Here are some numbered points:
[-0.3 -0.1 -0.3  0.  -0.3 -1.2 -1.4  0.9 -0.2  0.4 -0.8 -1.1 -1.5  0.2
 -0.4 -0.3] 0
[-1.  -0.5 -1.1  0.1 -0.6 -1.  -1.3  1.  -0.4 -0.3 -1.1 -0.4 -1.  -0.4
  0.7  0.1] 1
[-0.5  0.5 -1.1  0.  -0.2 -1.1 -1.1 -1.4  0.6 -0.9 -0.9  1.   0.   0.6
 -0.5  0.3] 2
[-0.9 -1.  -1.3 -0.4  0.9  1.1 -0.9  0.5 -0.5  0.   0.3  1.7 -1.3 -2.5
 -0.2  0.1] 3
[-0.6 -0.4 -1.4  0.6  2.   1.6 -1.1  0.8  0.2  0.7  1.4 -0.1  0.8 -1.6
 -0.9 -0.2] 4
[-0.2 -0.6 -1.3  0.2  1.8  1.1 -0.5  0.8 -0.5  0.7  1.8  0.4  0.2 -1.3
 -0.3  0.3] 5
[-0.3 -0.1  0.2  0.3 -0.2  1.1  2.8 -0.4  0.2 -0.3  0.1 -0.7 -1.1  0.5
  0.4  0. ] 6
[ 1.4  0.7  0.1  0.1  0.8  0.3 -3.   2.  -0.8  1.   1.2 -1.2  4.6  0.3
 -0.4 -0.1] 7
[-1.3 -0.6  0.4 -0.2  1.2  1.  -1.1 -0.8  0.4 -0.4 -1.   2.  -2.  -0.5
  0.3  0.1] 8
[ 0.3  0.   0.3  0.1  1.2  0.2 -1.6 -1.2  0.4 -0.7 -2.   2.4 -2.1  0.1
 -0.3  0.1] 9
[-1.  -0.7  0.9  0.  -0.7 -0.3  0.7  1.1 -0.3 -0.2 -1.6 -0.4 -1.7 -1.2
  0.2  0. ] 10
[ 3.1  2.7 -1.  -0.6 -1.5 -0.2  1.1 -1.9  1.2  0.1  2.4  0.4  0.2  1.1
  0.7  0.1] 11
[ 1.1  1.5  0.4 -0.2  0.6  0.  -0.9 -1.   1.1 -0.9 -1.3  2.4 -0.7  0.3
  0.6  0.2] 12
[ 2.5  2.1 -0.4  0.  -0.8 -0.5  0.7 -1.7  1.5  0.4  2.4  0.1 -0.2  1.
 -0.7  0. ] 13
[-0.6 -1.7  1.9  0.4 -0.3 -0.6  1.4  1.  -0.7  0.5 -1.6  0.4  0.4 -1.4
 -0.1 -0.1] 14
[-1.5 -1.2 -1.4  0.3  0.2 -1.4 -0.9 -0.6 -0.2 -0.7 -1.2  0.2 -1.5  0.4
  0.   0.3] 15
[ 0.   0.3 -0.5 -0.1 -0.5  1.3  2.7 -0.5  0.2 -0.4  0.5 -1.2  0.2  0.4
  0.3 -0.3] 16
[-0.5 -0.2  0.   0.2 -0.7 -0.4  0.1  1.1 -0.6 -0.5 -1.6 -0.8 -2.  -0.3
 -0.1  0.3] 17
[-1.7 -0.5 -0.9  0.1  0.7 -0.1 -1.8 -0.5  0.3 -0.3 -1.   1.  -2.3 -0.4
  0.3  0.1] 18
[ 0.9  1.2  0.9  0.2  0.3  2.2  4.2 -0.8  0.7 -0.2  2.6 -0.7 -0.6  0.5
  0.2  0.1] 19
[-0.5  0.2  1.7  0.  -0.7 -0.4 -0.6  1.5 -0.4 -0.2 -1.2  0.   1.5 -1.1
 -0.1  0.1] 20
[-1.2 -0.7 -0.9 -0.2  0.2 -0.3 -2.2 -0.8  0.  -0.4 -1.9  1.8 -1.9 -0.5
  0.6 -0.1] 21
[-0.6  0.3 -0.5  0.1 -0.2  1.4  2.5 -0.2  0.2 -0.1  0.5 -0.8 -0.2  0.5
 -0.1  0. ] 22
[ 0.8  0.8 -2.4  0.  -1.   0.7  2.1 -1.2  0.3  0.1  0.8 -0.8  1.7  2.2
  0.6  0.1] 23
[-0.3 -0.2 -1.2 -0.1  1.6  1.6 -0.7  0.5 -0.4  0.7  1.   0.5  0.4 -1.7
 -0.2 -0.1] 24
[-1.8 -0.8  0.5  0.1 -0.5  0.5  2.1  0.5  0.1 -0.5 -0.3 -0.6 -2.5 -0.3
 -0.1  0.2] 25
[ 0.4 -0.1  0.   0.8  0.6 -1.  -2.4  1.8 -0.2  1.   0.3 -1.7 -0.3 -2.
 -0.6 -0.3] 26
[-1.2 -0.8 -1.7  0.2  0.1 -1.3 -1.1  0.5 -0.2  0.3 -0.6 -1.  -1.8  0.
 -0.3 -0.1] 27
[-0.8 -0.6 -0.5 -0.4  0.9  1.1 -1.1  0.3  0.1 -0.1  0.4  1.5 -0.3 -2.4
  0.  -0.1] 28
[ 2.6  1.6 -0.7 -0.3 -0.7  0.7  2.7 -2.   1.   0.5  3.4 -0.8  0.7  1.2
  0.1 -0.2] 29
[ 1.3  0.7  2.  -0.4 -0.3 -1.1 -2.5  2.  -0.7  0.8 -0.1  0.2  5.7  1.8
  0.5 -0.3] 30
[ 1.  -0.4  0.3 -0.6  0.8  0.7 -1.1  0.8 -0.7  0.3  0.9  1.5  1.9 -0.7
  0.5  0. ] 31
[ 1.   0.3  1.   0.   0.7  0.1 -3.6  1.8 -0.5  1.2  0.9 -1.   5.3  0.7
  0.1 -0.5] 32
[-1.  -1.2  0.8  0.1 -0.7 -0.4 -0.5  0.9 -0.4  0.2 -1.4 -1.4 -2.5 -1.
 -1.1 -0.5] 33
[ 0.5  0.4 -0.9  0.1 -0.5 -1.1 -0.1 -1.9  0.4 -0.6 -0.6  0.8  0.6  1.6
  0.   0.2] 34
[-0.2  0.  -0.8  0.2  1.  -0.2 -2.7  0.6  0.1  0.6  0.1 -0.9 -1.4 -1.1
 -0.3 -0.1] 35
New points follow, each followed by the numbers of its two nearest points above, looking only along the 5 directions in which the numbered points spread most, nearest first.
[-0.8 -0.5  1.3 -0.1 -1.  -0.1  0.7  1.5 -0.9 -0.4 -1.3  0.6  0.5 -1.7
  1.   0.5] 14 20
[ 0.   0.7 -1.4  0.  -0.5 -0.7 -0.1 -1.6  0.9 -0.3  0.1  0.   1.3  1.6
 -0.7  0.1] 34 2
[-1.8 -0.8  1.9 -0.1 -0.4  1.   2.2  0.8 -0.3 -0.4 -0.5  0.9 -0.3 -2.4
  0.1 -0.1] 14 10
[-1.1 -1.   0.9  0.2 -0.5  0.2  2.1  0.2  0.1 -0.4 -0.3 -0.5 -2.2 -0.6
 -0.4 -0.1] 25 10
[ 0.2 -0.5 -1.4  0.5  0.1 -1.8 -1.  -1.6  0.6  0.3 -0.4  0.3 -0.7  0.8
 -1.2 -0.3] 2 15
[ 1.3 -0.3  1.6 -0.1  0.  -2.1 -1.7  1.1 -0.9  0.4 -0.6 -0.3  0.9 -1.3
  0.1 -0.1] 20 1
[ 0.6 -0.4  2.5  0.1 -0.4 -1.6 -1.   1.9 -0.6  0.5 -0.9  0.4  5.1  1.3
 -0.2 -0.1] 30 32
[-1.1 -0.9 -1.4 -0.4  1.   1.2 -0.9  0.2 -0.3 -0.2  0.2  1.6 -1.4 -2.2
 -0.3  0. ] 3 28
[-1.2 -1.4  2.1  0.2 -0.6 -0.1  1.4  1.2 -0.6 -0.1 -1.5  1.1  0.3 -2.1
  0.3  0.2] 14 10
[ 0.4  0.5  1.6 -0.1 -0.1 -1.  -2.3  2.2 -0.6  0.7 -0.2  0.4  5.4  1.2
  0.2 -0.1] 30 32
[-0.9 -0.4  1.4 -0.1 -0.8 -0.4 -0.9  1.7 -0.5  0.2 -1.6 -0.1  1.3 -1.7
 -0.1 -0.1] 20 14
[ 0.3 -0.1  2.4 -0.3 -0.6 -1.   0.   1.3 -0.6  0.3 -1.3  0.4  1.7 -0.9
  0.5 -0.2] 20 14
[ 0.3  0.3 -0.7  0.  -0.6  0.6  2.1 -1.3  0.5 -0.3  0.9 -1.   2.   2.2
 -0.2  0.2] 23 16
[ 1.2  0.8 -0.2 -0.2 -0.7  0.3  1.9 -1.9  0.4 -0.5  0.9 -0.5  2.2  3.1
  0.   0.2] 23 11
[ 2.2  1.7  0.4 -0.1  0.4 -1.6 -0.4 -1.7  1.1 -0.3  0.7  1.9 -0.5  0.6
 -0.6  0.3] 34 12
[ 0.7  0.2  1.2  0.1  0.1 -1.1 -3.   1.6 -0.5  0.7 -0.2 -0.8  0.1 -1.5
 -0.1  0. ] 26 35
[-0.9 -1.4  0.3 -0.1  0.6 -1.  -2.  -0.7 -0.1 -0.1 -1.3  2.  -1.9 -0.1
  0.1  0. ] 21 18
[-1.  -0.8 -0.9  0.1  0.6 -0.3 -1.8 -0.6 -0.4 -0.5 -0.6  0.8 -2.8 -0.2
 -0.1  0.3] 18 15
[ 1.  -0.2  1.9  0.   0.  -1.6 -1.9  1.8 -1.1  0.8 -0.3  0.1  4.9  1.3
 -0.4 -0.1] 30 32
[ 0.5  0.3 -1.  -0.3 -0.9 -0.8  0.1 -1.9  0.6 -0.1 -0.2  0.6  1.6  2.
  0.3 -0.2] 34 2
[ 1.7  1.2 -1.  -0.2 -0.4  1.4  2.7 -2.3  0.9  0.4  2.7 -1.2  0.6  1.1
  0.2 -0.1] 29 23
[ 0.5  0.8 -0.7 -0.1 -0.2  1.   2.9 -1.4  0.3 -0.6  1.2 -1.3  2.2  2.1
 -0.5  0. ] 23 29
[ 0.6  0.5  0.4  0.4  0.3 -0.4 -2.9  1.6 -0.4  0.3  0.2 -1.7 -0.4 -1.6
 -0.4  0.1] 26 35
